In the data rows, the value 128 means zero.
Each row below has a hidden score, from 0 to 30, with 15 about the middle. What is it? The score is a weighted sum of the row's numbers plus the product of two more (or one squared), each taken from its middle value.
[129 133 130 139 112  96 106 120 105 122 107 109 152 125 111 138  98 135
 113 123 100 101 120 148] 11
[ 98 156 135 147 121 121 134 114 124 126 126 119 139 137 107 123  87 127
 109 115 111 131 114 126] 18
[142 110 103 126  98 108 109 108 111 157 129  77  79 124  95 106 161 121
 142 169 148 120 136 143] 9
[128 125 112 113 114  94  96 134 106 131 133 123 134 122 124 148 137 146
 126 147 110 101 113 142] 13
[ 99 163 129 137 125  87 135 107 124 102  71 145 140 111 125 137 160 146
  90 117  95 119 109 125] 20
[106 155 145 119 126 115 120 126 109 117  96 115 161 135 141 137 123 149
 119 103  80 103 124 136] 11
[124 140 145 136 156 145 152 154 122 105 149 147 142 133 135 106 114 121
 138 106 155 139 142 110] 16
[114 152 140 132 136 121 144 136 132 123 111 124 114 121 117 114 115 135
 128 101 135 167 114 119] 19
[121 139 132 164 152 151 151 145 145 118 140 141 129 150 152 101 131 116
 148 123 158 139 150 117] 18
[107 153 158 134 159 141 153 129 154 123 117 112 126 144 140 130 123 138
  99 122 123 110 105  99] 19
[137 154 149 119 148 124 138 134 149 109  93 119 136 123 138 110 126 119
 107 116 131 142 118 137] 15
[107  97 121 137 102 149 109 143 111 112 201 144 137 129 142 120 129 171
 156 166 135  72 157 137] 19
[170  63  51  89 117 127 121 167 230 190 131 143  99 101 111 201 111  81
 161 127 114 195 167  96] 26
[137  99  96 139  95 146  91 138  78 131 157 152 121 113 116 112  94 128
 153 156 127  98 142 138] 10
[122 152 147 133 144 138 161 141 155  97 124 139 128 132 154 121 128 124
  96 116 151 147 113 127] 15
[128 134 160 146 141 152 169 158 149 119 146 144 129 149 150 118  89 119
 141 127 133 121 158 107] 17
[109 138 132 144 144 162 147 128 145 125 162 125 136 150 150  93 128 130
 126 103 142 134 147 103] 19
[113 149 133  83 131 109 114 141 106 128 109 117 146 102 125 125 106 146
 111 111 107 138 124 133] 15
[149 104 102 125  88 119  86 123  96 149 147 132 100 136 107 127 172 141
 146 147 156 111 140 158] 12
[124 144 124 128  97 111 126  86 132 134  97  86 145 100 130 159 127 147
 111 120 109  96 133 130] 15
[125 112  93 116  88 143  85 152 123 139 146 161 113 145 132 137 137 123
 190 153 135  90 132 160] 12
[130 155 143 128 158 132 114 130 142 121 100 122 140 113 136 120 124 141
 125 116 104 143 117 117] 16
[113 146 156 100 136  96 133 108 120 114 123 149 131 121 135 120 111 139
  97 111  99 127 104 156] 14
[106 142 131 135 128 109 154 104 111 111 112 119 144 129 152 126 118 134
 117 119 118 121  88 114] 14
[144 127  92 112 112 108  87 111  87 126 125 116 112 134 115 145 137 128
 105 165 118 122 105 171] 11
[131 128  94  91 123 107 106  96  91 167 124 120 101 123 108 146 137 129
 142 148 123 115 132 140] 16
[120 146 158 154 144 127 161 155 142 123 114 144 134 132 144 109 131 131
 154  89 146 156 140 114] 19
[107 103  89 126 113 101  99 122 112 153 142 105  75 136 109 153 162 117
 151 173 139 130 152 167] 12
[ 96 120 117 113 111 118 107 100 106 151 134 127 118 117 220 137 161 120
 141 125 124 115 106 145] 3
[116 132 122 115 120 114  96 118  99 132 120 117 137 121 114 135 119 149
 123 147 135 102 116 126] 14
[120  87 104 129 103 143 103 152 106 117 176 150 147 119 129 111 118 134
 175 171 139  77 152 141] 12
[134 132 155 150 164 176 163 152 152 107 141 108 140 156 148 108 105 120
 148 112 146 122 130  93] 17
[104 144 129 136 130  98 122 104 109 120  97  93 136 113 123 131  90 155
 101 106 101 100 116 139] 18
[135 112 106 159  97 136 101 143  94 123 188 136 147 144 159 125 137 138
 165 167 151  92 163 158] 12
[115 156 151 123 112 113 133 130 115  97 114 102 143 126 126 120 107 127
 102 109 103 131 133 137] 14
[128 137 169 134 151 150 158 115 141 113 135 128 135 145 154 122 135 124
 127 103 148 130 144 111] 19
[100 147 155 120 144 110 121 106 137 117 114 109 119 138 140 123 108 126
 106 125 123 125 110 119] 17
[ 99 138 152 143 158 151 166 141 154 123 131 134 128 132 154  91 136 127
 141 112  98 143 124 108] 21
[121  98 129 130  94 157 121 153 122 121 140 152 131 135 132 132 128 127
 188 156 126  99 148 119] 11
[113 146 150 146 149 103 126 145 130 115 117 124 140 136 138 134 133 121
  68 109 115 127 113 137] 14
[109 147 133 121 122 100 115 116  91 108 110  95 143 110 152 153  89 152
  81 126 104 125 114 138] 10
[137 107  96 153 109 141  96 133 105 155 134 127 123 141 123 129 161 104
 172 160 162  94 138 153] 11
[151 100 131 126 125 149 136 144 131 106 168 143 144 133 157 139 148 132
 140 137 137 189 149 114] 18
[128 114 152 136 130 171 141 145 153 106 144 126 129 137 159 109 119 112
 151 120 122 127 156  76] 17
[ 95 105 139 137 127 169 126 137 129 105 158 132 156 144 192 128 187 146
 154 128 134  50 150 116] 17
[138 151 146 157 140 153 167 140 172 120 130 132 138 148 143 120 130 107
 126 125 146 152 124  92] 19
[146 107 101 118 108 116 102  97 128 182  96 114  78 136 101 169 185 134
 125 125 135 112  59 177] 10
[135 138 154 140 170 141 143 158 155 122 124 139 147 151 131 107 130 113
 126 111 126 144 107  81] 21
[139 151 141  98 136 119 125 128 113 109  86 109 183 102 127 130 129 132
 126 115 105 102 100 124] 7
[136 116 126 110 117 127 190  89 140 158 115 121 103 104 105 150 132 114
 131 135 130 139 107 133] 7
[125 123 111 117 115 103  97 130 105 179 130  88 117 132 124 128 135 111
 111 142 130 107 140 153] 16
[147 102 146 104 104 115 106  94 107 149 116 113  94 122  93 152 140 154
 134 136 140 124 141 145] 17
[126 168 139 136 155 107 153 113 128 109 111  92 132 141 147 120 100 123
 125 114 119 126 118 104] 17
[101 147 124 125 132 114 103 112 106 107  71 119 127 102 123 121 128 132
 106 120  91 124 116 105] 17
[173 101 140 121 139 139 160 122 157 183 140 122 121 114 105 150 127 133
 138 103 194 146 128 126] 9
[111  87 115 145 108 170 109  86 128 119 145 161 140 120 134 124 123 141
 165 153 117 106 166 134] 19
[142 110  90 149  93 132  97 125 106 148 143 136  54 130 108 121 144 130
 175 161 155  97 123 158] 13
[116 151 133 110 138  79  82 134 120 142 109 113 127 115 122 110 104 146
 113 116  91 110 119 143] 18
[187  79 129 133  95  98 100  87 109 172  92 131  60 136  96 194 167 151
 149 162 173 120  96 171] 16
[121 109 116 109 104 148 107 143 102  99 184 154 163 134 132 149 132 120
 165 149 122  75 157 134] 8
[119 153 143 124 132 153 133 123 131  86 104 124 135 108 117 145 120 135
 106 125 101 135 135 113] 14
[114 129 159 158 141 156 148 151 147 133 139 140 140 139 151 111 163 121
 137  81 139 134 135  95] 22
[130 114 154 137 151 160 142 149 144 133 145 145 148 102 147 106 145 127
 128 104 136 117 173 104] 18
[ 97 136 128 120 125 114 109 122 127 133 118 115 161 124 138 150 110 159
  93 111  94 102 114 144] 15
[108  93 104 145  68 131  93 142 107 133 169 141 146 142 115 126 124 140
 183 164 135 105 151 147] 9
[126 147 130 112 132  98 127 127 126 125 120 110 141 107 131 169  82 128
 117 132 118 134 113 130] 10
[130 151 146 141 156 119 157 187 137 117 118 103 131 118 108  83 123 120
 121  82 129 137 115 126] 17
[133 150 121 112 103  82 104 114  97 132 108 121 101 117 104 138 110 153
  92 126 110 121 114 134] 17
[129 144 140 136 142 115 141 132 137 119 124 122 127 130 154 130 125 125
 150 114 114 141 132 140] 14
[107 157 145 121 123 101 127 124 126 113 110 120 150 127 136 117 112 128
  91 108 103 120 110 112] 16
[131 152 145 136 157 142 163 133 123 106 104 133 127 140 129 122 122 120
 121 107 140 167 127 124] 18
[163 120 144  97 145 130 143 102 139 147 111 127 127 112  95 147 152 121
 127 144 147 169 103 137] 14
[109 151 132 123 127 106  93 119 127 119 103 117 146 114 157 164 123 125
 109 107 111 142 118 145] 7
[135 125 106 114  95  98 102 110  98 149 129 125 111 137 113 133 130 126
 125 164 121 129 125 166] 12
[126 143 148 153 155 155 145 131 159 115 135 152 123 153 130 116 125  86
 132 109 156 158 118 114] 19
[104 145 143 142 146 149 145 151 124 115 157 151 186 118 156 110 118 117
 143 127 148 110 142 121] 11
[116 143 138 123 138 112 136 125 109  81 124 110 142  95 122 124 132 137
 100 117 100 137 121 138] 14
[128 158 166 140 145 120 154 129 153 113 125 119 140 144 131 113 140 114
 115 128 132 133 106 121] 14
[149 117 106 175 106 114  92 117  97 154 121 121  77 129 114 132 177 123
 150 188 164 121 119 137] 14
[110 156 142 136 164 124 146 131 129 133 105  83 128 138 122 130 128 126
  99  98 129 126 117 164] 15
[125 132 156 154 151 153 130 145 145 106 145 142 135 135 142 107  99 125
 136 121 168 140 136 102] 18
[124 154 121 122 120  99  99 121  97 116 116 120 141 101 103 140 105 137
 120 109  71 110 127 153] 11
[121 104 119 146 109 148 126 158 111  84 152 168 140 149 134 114 145 129
 160 152 125 118 165 145] 15
[122 154 147 119 149 155 161 118 133 103  99 120 158 137 147 111 112 127
 120  95 121 149 125 115] 17
[121 124 112 116 118  82 102 116  99 128 102 126 165 124 106 136 129 133
 126 141  95  99 113 131] 15
[111 148 144 111 139 115 127 120 131 103 127  94 169 129 129 120  72 133
 104 109 105 119 117 129] 14
[ 89 146 121 127 102  98 104 100 108  96 109 193 177  91 115 135 127 153
  83 120 102 106 122 136] 21
[113 133 148 149 142 131 148 143 135 111 163 164 105 128 165  98 121 121
 115  77 129 129 155 116] 20
[121 148 138 119 145 121 136 124 129 119 113 121 143 135 164 137 120 138
  97  94 108 144 101 127] 15
[120 113 132 135 138 167 134 139 131  98 158 124 124 141 163 109 132 119
 136 126 109 107 172 137] 10
[152 108 104 118 106 100 109  99 115 145 141 142  89 124 111 125 146 114
 131 159 140 133 133 178] 14
[120 149 147 124 156 142 151 135 143 106 114 113 130 148 139 114 121 119
 109 101 138 144 122 123] 18
[128 133 154 159 154 157 163 150 151 124 137 126 141 139 123 119 106 113
 112 108 144 133 133  95] 18
[128 151 127  94 111  88 112  91 104 124 114 141 136 109 124 142 114 145
 110 119 142 112 131 128] 18
[127 100 111 145 108 153 118 113 118 127 146 136 118 133 118 123 142 134
 107 150 119 115 159 126] 20
[117  99  81 148 115 135 111 115 110 153 168 128 106 144 121 130 165 141
 145 177 150  86 143 155] 12
[112 149 137 116 132 121 149 121  81 140 118 107 150 118 142 155 101 134
  92 117  88 112 141 136] 10
[121 143 151 125 152 124 146 136 148 120 125 124 146 125 156 128 124 133
 116 101 119 154 105 132] 14
[111  96 107 142 104 122  81 135  77 119 139 159 134 128 123 120 140 156
 169 166 147  97 151 109] 20
[121 144 146 141 157 139 151 142  59 114 133 124 132 148 139 112 128 119
 133  98 145 149 131 103] 15
[123 143 130 126 140 114 114 115 123  99 110 119 163 114 159 124 108 123
 105 121  91 143 123  98] 12
[123 142 131 141 143 139 148 135 136 135 107 130 145 127 135 103 137 132
  89 119 112 128 134 129] 19
[110 124 152 128 144 157 155 168 141 106 153 133 130 145 164 121 152 110
  79 119 127 118 150  90] 16
[104 157 137 151 141 111 130 131 133 110 108 113 126 114 128 114 119 125
  99 111 109 112 106 119] 18
[113  93  97 128 105 139 106 130 107 113 145 143 137 138 129 110 141 132
 159 151 128  86 154 158] 18
[115 153 137 123 144 134 133 126 232 125 109 119 143 141 170 100 171 140
 110 104 112 121 113 140] 23
[115 159 137 123 156 112 137 127 143  91 134 131 132 123 120  61 130 142
 107 106 104 135 133 124] 25
[129 151 143 138 161 143 157 165 136 119 128 116 126 149 138 131 148 147
 165 125 140 131 113 134] 15
[125 118 104 120  97 103 114 109 103 157 136 231  90 111 117 124 165 105
 134 158 151 127 130 144] 12
[138 124 117  88 154 180 169 128 154 122 156 137 109 138 132 126 119  91
 125 130 162 192 108 100] 13
[152  96 170 118 117 118  63 106 109 161 140 125 120 156  85 145 171 123
 139 162 145 137 120 188] 8
[110 141 127 120 107  98 118 115 113 119 123 119 141 114 111 122 144 130
 113 117  84 109 117 134] 15
[138 152 113 132 112  76  86 134 113 141  97 131 146 110 127 144 129 125
 111 123  87 112 118 136] 15
[110 150 121  96 125 104 113 118 117 112  97 122 125 112 121 140 116 141
 100 118  93  90 106 123] 15
[134 143 147 108 164 147 155 116 141 123 117 116 112 110 136 129 117 131
 114 110 121 176 101 119] 16
[124 101  81 171  91 137  78 136 107 146 128 115 109 132  95 114 144 142
 177 166 157  95 144 146] 13
[115 103  92 121 108 122 108 118  99 160 128 112  85 134 111 117 159 122
 134 181 146 112 149 157] 12
[118 146 135 112 107 118 109 113 154 108 123 128 123 117 127 150 125 133
 111 128 101 112 110 120] 15
[127 158 136 114 118 100 137  96 105 109 106 119 147 114 133 138  99 152
  95  76 123 138  88 128] 17
[148 119 130 119 113 111 111 117 105 147 116 108 110 107 101 147 127 129
  99 128 146 139 105 153] 10
[123 167 127 169 169 156 186 137 148 124 123 126 142 141 129 109 180 115
 136 110 143 144 111  94] 13
[188  75 101 108  78 116  98  91 123 185 133 171  50 125  66 176 194 133
 146 165 182 162  77 161] 4
[142  94 101  87  97 136  81 143  95 151 165 183 114 138 128 139 136 105
 163 165 161  98 132 140] 8
[112 152 150 117 121 109 124 109 119 103 103 118 125 124 126 153 131 151
 111 115  90 124 127 135] 14
[108 128 112 115 113  88 110 124  90 111 123 104 153 133 109 139 132 150
  86 144 115 117 125 158] 16
[187  62 122 122  85 106  92  89 108 208 111 136  29 150 100 172 167 151
 148 166 191 134  77 176] 11
[128 106  98 138 103 109 104 104 102 135 154 121  84 140 109 126 173 113
 147 162 146 110 145 142] 10
[115 159 145 144 154 127 154 132 155 115 114 116 123 129 127 120 134 124
 150 106 103 138 103 108] 22
[130 125 105 104 101  81 109 110  96 135 117 122 115 145 134 144 122 136
 128 144 120 119 113 158] 13
[132 147 144  83 152 129 141 130 143 149 111 130 125 146 124 115 143 128
 119 106 130 160 131 128] 21
[152 109  86 140 102 123  92 126 106 163 144 145  93 145  73 136 151 126
 148 167 148 118 125 163] 10
[103  98 110 146 108 158 102 165 107 106 169 155 127 133 111 128 125 142
 159 166 106 104 151 173] 8
[115 162 138 105 162 140 135 131 134 119 126  97 139 121 135 131 161 125
 119 130 145 141 113 121] 15
[145  98 116 119  93 113  85 139  94 124 154 134  63 144 118 139 181 112
 150 165 142 111 133 154] 11
[111 142 146 150 152 129 145 167 166 102 139 122 139 161 131  80 128 139
 144 111 142 112 154  92] 18
[125 117 130 125 123 150 125 172 135 119 172 159 145 144 156 114 122 127
 152 137 122 103 160 108] 15
[108 113 115 119 119 108 101 105  96 121 137 133 131 136 112 129 126 157
 112 143 120 120 125 166] 24
[116 147 152 137 152 126 137 118 135 127 118 115 147 129 139 124 135 115
 103 107 151 127 118 113] 15
[126 127 148 146 141 151 148 155 148  94 150 140 135 134 161  96 129 112
 127 118 157 122 158 103] 18
[127  68 104 153  98 137  91 152 102 125 155 144 142 144 135 111 138 134
 174 150 134 103 187 153] 18
[110 137 133 138 130 107 121  98 123 141 113 133 170 115 118 149 116 158
  92 110  83 109 112 135] 19
[129 143 146  99 125  92  90  93  95 107 108 119  94 111 107 147  92 156
 140 111  95 138 105 140] 12
[116 147 111 106 110  94 108 108 112 124 125 125 138 112 101 136 109 142
 112 132 114  93 124 130] 14
[129 122 157 141 160 153 133 172 152 126 158 128 133 142 171 108  88 129
 152 120 131 157 129 103] 14
[162  80  98 147  54 132  95  88 116 172 151 137 100 129  93 168 126 173
 155 154 157 115 123 175] 12
[151 102 141 117 150 136 156 101 155 163 103 117 106 118  89 136 106 116
 134 133 165 168 120 132] 15
[123 108 146 138 128 156 112 163 127 110 153 102  87 129 153 104 102 126
 142 125 101  96 166 108] 9
[175  73 117 118  92 118 101  86 148 189  94 116  62 121  92 172 144 116
 156 138 187 144  84 185] 8
[120 102  98 152 101 132 109 136  97 162 125 131  89 154  99 130 164 110
 159 169 170 106 127 144] 8
[123 142 120 115 125  99 116  96 125 113 103 125 140 117 156 191 102 172
 103 116  92 139 123 125] 23
[134 109  96 148 105 107 112 174 114 176 113 146  91 140 127 133 183 113
 153 164 151 112 135 158] 16
[120 113  95  96 120 100 102 119 107 152 143 121  93 129 104 157 187 122
 117 159 138 112 104 161] 7
[120 108 124 133 110 136 126 135 137 115 161 148 149 158 148 142 130 125
 174 160 126  95 164 127] 15
[117 136 114 135 110 106 112 112 101 126 122 118 133 130 141 136 111 108
 111 115 111 144 109 130] 13
[125 141 151 144 154 124 151 164 149 116 136 129 106 134 129 118 176 123
 128 104 138 153 118 102] 19
[119  95 112 133 104 153 103 146 114  93 178 147 134 125 135 126 122 127
 168 136 130 143 161 155] 11
[ 99 116  98 120 111  84 111 125 121 135 138 126 102 122 114 132 137 114
  90 160 118 113 117 151] 10
[119 117 132 130 137 143 123 166 118 116 152 156 142 139 153 121 120 132
 151 116 138 104 155 120] 15
[130 135 140  99 145 122 135 107 145 136 126 116 114  99 121 139 130 119
  96  95 119 174 112 117] 18
[150  73 122 116  63 123  92  89 110 169 132 168  96 147 103 177 151 163
 145 159 185 142 113 151] 13
[145 137 154 129 161 142 158 142 141 118 137 144 130 137 142 126 141 130
 124 111 151 139 124 108] 19
[138 147 151 158 158 135 160 143 151 128 125 119 121 127 149 122 121 112
 126 120 133 145 120 132] 15
[163 127 135 113 134 158 150 141 149  95 153 131 127 143 144 107 123 119
 131 127 137 121 136 105] 17
[106 149 144 127 141 123 121 116 114 117 110 116 156 129 118 119 109 163
 101 121  95 118 100 120] 18
[117 125 144 152 144 126 136 166 140 111 134 137 109 140 137 107 128 126
 138 121 117 147 131  98] 21
[124  99  99 188  90 139  98 132 107 147 149 146 123 135 127 143 143 144
 198 172 131  87 143 160] 12
[160 117 136 103 155 170 177 151 180 141 143 150 137 132 131 103 114 139
 118 118 150 164 131 107] 22
[138  55  77 110 134 135 131 118 222 191 143 133  85 110 141 213 106  79
 177 101 114 234 116 118] 17
[131 114 100 120 110  97 100 133 122 137 136 112 132 119  95 124 145 116
 136 147 124 106 115 160] 8
[146 105 103 109 106 109 145 119 100 143 142 117 104 144 116 151 150 117
 111 162 132 121 130 152] 9
[103 130 157 139 155 158 135 156 141 118 145 118 126 133 152  97 136  94
 149 114 143 138 157  94] 24
[134 134 157  94 146 133 148 109 139 109 124 127 135 117 141 125 111 126
 113 106  97 151 110 142] 8
[117 146 135 106 127  84 128 118 128 113 112 105 155  80 115  87 114 178
 111 105  90 121 121 106] 24
[117 137 146 174 159 152 151 158 165 122 126 155 139 135 131  78 130 117
 126 109 152 116 126  87] 20
[151 108 116 133 144 149 144 135 100 116 164 137 139 115 157 150  96 124
 138 116 113 110 167 126] 13
[128 126 144 133 127 176 135 162 138 119 162 148 142 112 151 121 136 126
 132 138 130 122 181 140] 10
[117 127 107 123 109 105  96 120  98 117 114  97 145 120 128 129 116 117
 114 135  88 101 113 125] 10
[123 146 144 149 148 148 142 154 148 109 134 144 135 142 135 107 122 139
 141 125 144 140 130 105] 19
[106 122 140 101 138  93 120 102 139 118  87 116 148 123 109 141 114 161
 111 118  93 126 107 117] 26
[141 148 140 141 148 143 142 129 153 126 117 111 143 125 140 122 116 154
 128 104 143 130 109 117] 19
[124 142 129 116 103 102 121 122  99 105  98 128 140 115 138 167 112 146
  93 119 119 119  89 130] 9
[127 142 158 146 148 152 144 148 152 126 141 144 123 137 161 120 129 158
 124 126 149 134 130  95] 21
[167  76 108  77 124 161 134 114 168 199 157 117 119  93  85 155 123 101
 142 135 172 165 146 112] 12
[119 117 120 120 105 106 104 109 109 157 137 132  82 146 124 130 146 115
 149 152 135 110 127 148] 15
[130 150 145 130 128 105 131 121 126 127 102 104 121 117 124 126 148  91
 101 103 122 141 132  98] 25
[132 138 139 140 150 123 149 144 127 110 100 119 139 134 130 120 136 123
 128 107 128 149 130 125] 17
[104 121  86 118 110 111  92 113 111 139 128 120 100 123 116 139 132 142
 132 166 139 121 129 134] 14
[114 152 148 140 170 128 147 122 149 114 109 108 118 143 148 108 130 135
 122 109 117 128 120 133] 21
[112 125 153 147 153 145 164 163 140 106 150 131 150 157 150 113 133 114
 127 125 143 119 148 103] 15
[126 153 146 133 153 128 138 131 148 124 104 126 125 104 138 119 104 140
 112  93 140 135 103 126] 17
[125 133 155 157 143 152 170 151 158 127 153 132 155 146 208 106 124 142
 127 136 159 136 142 100] 19
[ 32 151 128 104 129  99 122 127 104 125 112 112 149 108 132 145  92 156
  91 124  51 125 123 144] 16
[121 153 128 119 120  96 120 108 104 116 103 116 143 120  85 141  82 148
 105 131  95  64 111 123] 15
[127  91 101 125  89 120 115 140 118 147 169 172 124 131 115 118 118 151
 147 181 132  96 144 133] 13
[114 121 141 130 138 159 111 170 149  95 140 142 116 167 139  97 143 113
 132 110 135 126 153 100] 23
[231  87  48 107  92 129 105 143 200 201 137 150 127  61  92 178  55 102
 102 103  96 214 165 103] 25
[144 102  92 118 106 132 103 123 113 150 153 142 118 115 111 140 152 109
 146 167 180 114 127 135] 5
[111 152 136 114 141 105 136 124 118 114 129 122 105 121 125 126 115 143
 111 116 116 141 117 134] 17
[126 160 154 152 152 139 161 169 108 108 124 128 133 149 153 112 126 114
 130 123 152 140 135 137] 13
[130 116  85 131 106 111 124 120 105 164 139 142  80 125 105 134 174 131
 144 175 165 121 143 166] 3
[147 102 111 147 103 113 107 111  96 153 149 119 100 116 112 138 142 146
 150 178 161 109 128 159] 10
[127 113 113 147 140 147 136 161 137 116 158 150 138 126 184 154 132 124
 131  96 115 108 170 123] 12
[130 108 106 134 126 155 129 150 134 113 146 143 120 121 165 128 147 126
 138 124 117 129 113 117] 11
[121 105 118 125 105 151  99 167 119 116 156 183 159 141 133 123 127 138
 161 141 143 121 153 136] 14
[118 112 141 136 132 146 143 136 142 112 133 123 150 136 164 109 130 130
 151 116 137 142 210 119] 23
[112 126 144 194 139 141 131 149 154 117 147 162 137 154 168 111 126  75
 143 129 123 119 169 105] 20
[ 95 128  97  98 115  97 103 121 153 134 135 116  99 123 121 143 156 140
 106 146 116 119 132 157] 16
[129 119 130 164 110 146 164 157 132 117 152 147 190 140 168 112  98 120
 155 140 130  99 160 113] 11
[109 148 151 151 152 128 143 120 141 120 114 131 140 118 118 118 135 129
 118 118 119 147 120 107] 20
[180  87 122 109 142 168 146  96 169 180 138 117 111 105 118 142  95 107
 141 129 170 208 134 135] 16
[149 154 148 100 162 137 154 124 141 114 104 100 158 113 110  97 123 101
 131 113 171 145 114 127] 11
[133 133 138 120 130 148 153 119 134 117 128 163 142 147 143 113 104 119
 143 119 127 117 169 116] 20
[120 148 116 115 118 102 124 133 107 126 127 106 125  90 110 135  97 130
  76 123 111 114 119 122] 14
[124 110 115 120  96 153 110 101 123 136 153 150 132 130 112 130 135 121
 151 148 155 118 165 144] 14
[137 109  97 132 109 121 103 132 106 168 143 109  92 135 119 135 141 140
 138 167 137 112 140 182] 12
[ 99 150 128 114 112 168 109 116 104 108 114 173 147 105 116 131 105 147
 106 112  84 110 128 133] 10
[149 121 127 101 150 162 189 121 171 124 158 130 117 134 124  92 138  97
 123 113 178 183  96 105] 2
[122 114 102 144 119  96 100 115  79 159 143 121  73 130 107 135 156 128
 104 154 137 115 137 114] 15
[147 139 152 114 156 138 153 128 162 122 126 140 135 127 122 135 118  99
 116  97 144 190 112 115] 16
[197  98  69 126 126 143 116 150 240 194 123 140 107 105  82 221  56 116
 151 104 155 196 109 122] 20
[144 112 122 109 105  90  79 111 108 140 128 115 117 134 132 132 134 118
 124 150 127 116 121 138] 12
[142 139 133 117 134 107 150 126 146 106 110 116 156 131 130 159 128  96
 103 113 120 129 117 135] 11
[104 101 100 135 107 136 111 147 123 124 176 146 136 135 102 121 138 140
 152 137 115  98 159 134] 15
[104 149 127 112 120 109 120 127 120 116 118 125 148 123 137 141 127 141
 110  99  97 132 102 132] 14
[119 141 118 125  98  83 109 109  98 119  29  79 255 106 108 139 114 136
 110 130 108 132 153 134] 15
[146 104  87 152 103 124  73 123 102 199 137 133 114 129  92  98 127 108
 143 175 157 100 140 149] 17
[136 154 140 137 133 114 143 131 134 125 120 130 127 118 124 127 125 150
 116 121 170 141 112 101] 10
[100 125 104 100  98  95 100 101 105 144 124 116  97 133 116 114 140 115
 135 150 163 121 117 164] 3
[ 69 125  90 129  95 105  79 142  96 140 127 101  91 129 121 138 131 147
 128 175 138 123 133 172] 13
[135 155 151 134 166 118 136 126 122 114 118 126 121 135 128 119 134 121
 131 105 123 151 118 119] 19
[114 139 129 130 101 106 111 127 109 136 135 110 142 129  98 133 159 107
 102 152 106 121 134 132] 20
[140 144 120 118 143  83 132 112 120 120 116 109 152 154 122 124 115 110
 115 125 101 128 105 136] 15
[146 111 107 106 117 113 135  99 105 164 136 100  74 121  96 134 143 134
 141 177 144 135 114 166] 7
[126 151 128 143 143 108  98 121 116 108 117 115  99 138 139 123 138 111
 115 105 133 159 129 122] 21
[114 169 135  93 112  86 108 121  99 130 113 114  99 119 110 161 103 144
 114 127  90  93 158 120] 25
[139  85 101 129  91 151  91 129 108 126 162 154 100 120 117 130 131 128
 167 158 142 119 134 152] 10
[128  97  98 133  95 140  96 130 104 154 156 148 125 138 104 133 142 144
 167 198 159 116 156 139] 11
[180 104 130 138 137 114 129 138 195 171  74 140 112 146  82 206 141 112
 146 116 204 174  94 130] 9
